In the rows, 128 means zero.
First come named turns, each shown by rows before and after it. For each pair of rows after them, which turns, in which order, take the first row to the second? The first pair is done for you.
fiviz:
[161 131 135 128 126 173 126 134  86 117  94 148 118 160 136  83 172  82
 106 123 154 135 113  94 133 113 119 140 138 110 103 174 162 163 158 131
  88 156 121 139  96 113 112 125 112 144  76 135]  ->  [158 125 132 119 115 168 126 130  79 123  88 146 112 168 129  87 180  83
 102 115 153 130 110  80 139 115 105 148 143 119 109 172 153 146 148 136
 104 153 120 140 103 118 117 131 110 151  81 133]
[136 140 172 153 127 123 141 136  79 113 124 135 119 123 133  92 133  78
 126 122  98 138 131 125 154 134 172  89 128 120 138 128 120 158 143 123
 125 146 118 120  92  94 113 132  85 148 163 154]  ->  [147 137 164 148 102 134 138 139  74 122 114 129 116 144 140  98 130  84
 109 109 123 137 124 132 142 149 158  93 107  99 156 118 130 158 144 130
 134 145 131 122  98 102 116 122  93 142 161 147]
[145 107  98  92  98 126 130 144 107 139  90 128 116 143 137 141 133 169
 141 138 182 127 117  90 124 100 136 105 134 149 141 127 130 132 100 108
 131 144 150 124 101 178 146 147 178 177 120 139]  ->  [132 107 105 106 111 115 141 143 112 139 103 122 117 141 130 142 130 159
 144 140 170 128 117  82 127  90 142 100 149 165 130 141 120 120  95 114
 128 138 142 125  92 171 140 144 176 182 117 139]
nifu:
[120 146 146 139 141 134 108 126 163 168 136 165 106 122 124 170 142 161
 144  92 124  92 106 151 110 134 128 135 116 108  90  63 100  67 146 115
 136  49 121 125 204 150 143 122 123 130 124 113]  ->  [171 134 167 132  89 145 135 151  94 144  89 156 137 150 126  94 128 124
 155 122 164 188  87 129 134 139 127 142  94  82 143 108 143  61 166 132
  86 124 102 117 170 167 113 126 120 103 104 137]
[106 134 122 120 152 132 160 122 120 124 136 137 127 110 128 111 112 129
 143 111 112 109 137 147 120 107 185 110 113 132 116 129  97 135 138 138
 104 122 113 150 112 131 118 111 119 130  99 108]  ->  [115 127 116 115 148 132 162 126 105 117 127 129 132 115 119  90 109 117
 143 113 122 130 136 151 126 103 189 107 108 126 127 136 100 133 144 136
 102 125 113 148  98 134 118 120 129 120  96 111]
[103 142  98 123 132 140  75 110  96 147 157 148 114 166 139 162 130 147
  80  93 123  77 139 129  85 150 168 150 111 117 114  95  80 138 102  98
 195 144 147 127 148  93 143 118 133 122 117 100]  ->  [138 135 134 101 116 138  95 145 127 169 124 128 107 169 167 118 111 119
 108 135 145 150 112 187  94 164 168 126  68  57 119 108 142 155 160 121
 122 150 168 152 125 122 134 115 151  76 108 151]
Fof:
[121 123 135 128 127 126 127 148 151 129 121 126 125  97 108 115 134 127
 146 146 122 154 125 153 152 115 133 118 129 136 133 144 143 137 138 124
 109 137 127 135 127 133 110 139 125 122 123 148]  ->  [106 131 147 128 144 137 122 144 143 133 124 126 124 109 120 127 123 127
 124 138 118 140 140 163 135 122 153 113 116 118 125 123 132 147 141 109
 121 143 143 129 136 124 110 133 125 121 122 135]
[120 182 112 100 137 134  77 143 205 168 164 110  88 142 126 160  96 104
  93 134 120  86 113 170  60 114 120  97 108  79 102  84 155 122 105 134
 129 121 164 172 142 139 127 134 161 106 133 134]  ->  [139 157 103  79 127 129 114 142 228 152 153 116  94 125 107 165 104 103
 108 137 123  91 107 136  95  97  64 106 140 123 108 104 189  99  96 151
 124  95 155 166 124 141 143 140 146 140 157 138]
[145 110 124 134  82  91 115 159 117 124 124 126  82 164 141 138 177  98
 105  85 191 113 106 164  96 116 102 119 122  66 105 103 108 122 112 131
 175 150 126 130 164 112 111  76 125 164 124 138]  ->  [154  97 123 122  66  96 127 155 119 114 118 126  83 158 121 152 181 100
 116  97 184 115 102 139 115 107  74 124 139  74 108 118 119 108 116 148
 165 146 121 131 148 124 112  78 117 176 130 139]
rur:
[104  94 117 112 134 121 124 125 168 146 142 120 109 124 108 157 160 179
 116 106 106 120 114 112 141 128 140  95 150 115  95 130 137 149 122 120
 117  76 139 131 109 139 168 118 139 148 140 107]  ->  [131  94 124 120 112 116 127 138 130 117 110 112 119 119 105 117 163 153
 127 127 113 166 101  90 169 113 125 105 150 123 123 166 164 127 120 128
  82 106 111 124  83 151 145 121 144 161 144 124]
[158 127 160 105 105 155  81  82  96 147 130  70 105 109 159 123 110 130
 113 107 114 146 115 157 106 133 147  71  98  97 121 142 110 173 132 137
  65 177 123 160 121 135 129 136 144 134  75  93]  ->  [158 123 152  92 104 161  76  92 123 167 133  64  91 102 158 139 105 142
 116 104 112 135 117 168 103 139 139  64  97  91 104 128 115 164 143 129
  73 156 131 159 121 131 144 124 146 128  79  99]
[164 120  96 102  77 131 110 130 152 158  91 133 100 138 135 147 127 132
 126 123 154 108 115 141 108 170  82 137 130  97 139 140 180 112 170 140
 141 113 163 155 123 133 156 126 151 135 127 120]  ->  [167 135 114 137  83 113 116 134  70 112  86 136 134 145 139  88 113 108
 133 129 158 161 124 114 140 158 107 150 120 121 167 157 163 110 145 134
 122 183 124 162 105 121 109 138 143 126 116 124]
Now pairs of rows:
(2 to 3 turns a pair)
[172 105 118  96 132 152 126 147 174 158 125 115  96 104 139 141 130 138
 135 136 163 126 102 130 135 134  99 132 135 114 128 124 175 148 160 150
 143 101 167 127 123 148 151 139 124 138 162 155]  ->  [162 109 108  97 149 139 118 130 176 154 144 116  94 105 137 167 126 149
 135 129 154  93 111 116 131 132  99 129 143 130 118 114 140 139 145 145
 176  84 150 122 140 139 160 149 122 151 171 135] : nifu nifu
[ 90 138 118 148 168 110 130 125 142 122 147 138 125  99 118 138 141 129
 131 127  95 105 138 117 135 113 130 128 155 171 113 128 105 129  93 132
 133 105 112 122 130 123 123 138 110 151 134 111]  ->  [108 140 122 159 148 117 149 133  96  96 131 139 128 114 120 105 141 124
 139 137 114 134 134  87 147 118 137 133 154 169 141 134 115 116  87 128
 124 129 102 119 117 124 108 138 114 153 136 115] : nifu nifu
[ 93 137 137 141 164 111 144 124 170 132 170 111 151  85 110 148 132 134
 163 139  94 129 134 144 138  99 141 102 141 169  89 140 117 133 114 145
 114  92 130 144 130 148 155 128 124 145 124 136]  ->  [115 135 153 126 144 116 158 141 159 134 136 105 156  94 124 127 139 121
 177 145 117 184 114 154 139 106 139  97 121 140 109 165 142 132 135 160
  79 116 138 138 121 153 146 131 129 130 118 153] : nifu nifu nifu
[146 127 110 147  91 131 142 110  76  89 144 141 143 109 117 108 137 106
 127 106 119 122 130  98 139 101 128 127 125 152 129 140 116 111 123 144
 154 124  99 109 114 135 129 132 138 108 130 128]  ->  [166 111 126 127  80 122 150 121 137 129 131 128 117 106 124 110 141 118
 140 105 136 118 101 128 139 107 108 114 119 109 121 139 155 117 163 160
 140  92 128 117 109 144 152 134 139 111 135 139] : rur rur nifu
[152 124 108 105  63 136 117 123 100 118 100 126 118 146 133 122 130 142
 115 105 167 117 117 100 129 143  76 151 127 162 139 141 139 114 119 144
 146 134 124  93 137 126 128 125 130 141 138 101]  ->  [159 120 117 102  70 134 119 132 119 134 102 126 118 148 138 119 133 133
 123 115 169 135 110 122 129 150  76 150 111 143 149 143 164 120 137 153
 121 132 130 103 129 139 127 126 137 131 128 128] : nifu nifu
[141 101 135  89 117 102 139 135 216 177  97 133 101 103 133 139 130 143
 142 152 136 146 101 162 148 125  87  99 130 106 112 134 188 114 157 161
  91  78 152 133 113 154 137 128 129 155 140 159]  ->  [169 102 137  97  84 112 152 140 112 134  77 133 128 124 113 103 125 124
 129 158 155 194  89 116 175 126  90 110 137 116 163 152 190  97 135 150
  78 143 118 123  94 153 114 133 116 151 132 145] : nifu nifu nifu
[116 109 142 138 110 108 142 125 125  88 141 132 158  63 115 126 158 124
 136 138 129 146 134  83 164  81 108 140 149 183 161 154 141  90 119 149
 105  99 104 128  92 142 131 159 102 157 135 110]  ->  [126 105 155 124 110 112 149 143 129  96 127 122 159  66 118 122 165 107
 141 145 136 168 128 111 175  90 108 132 134 159 157 161 172  92 141 160
  91 103 105 130  97 152 120 155 104 158 131 127] : nifu nifu
[125 114 117 107 120 124 138 116  78  99  95 166 140 119  95 113 116 102
 111 135 139 152 131 123 118 139 133 155 160 176 154 123 105  82 135 103
 174 161  97  79 112 140 125 166 110 158 135 126]  ->  [130 111 102  89 115 131 131 116 146 136  94 167 115 108  95 151 116 125
 115 134 141 121 120 147 112 136 104 145 166 164 135 111 116 100 151 104
 180 124 124  74 121 145 153 160 110 173 161 126] : rur rur
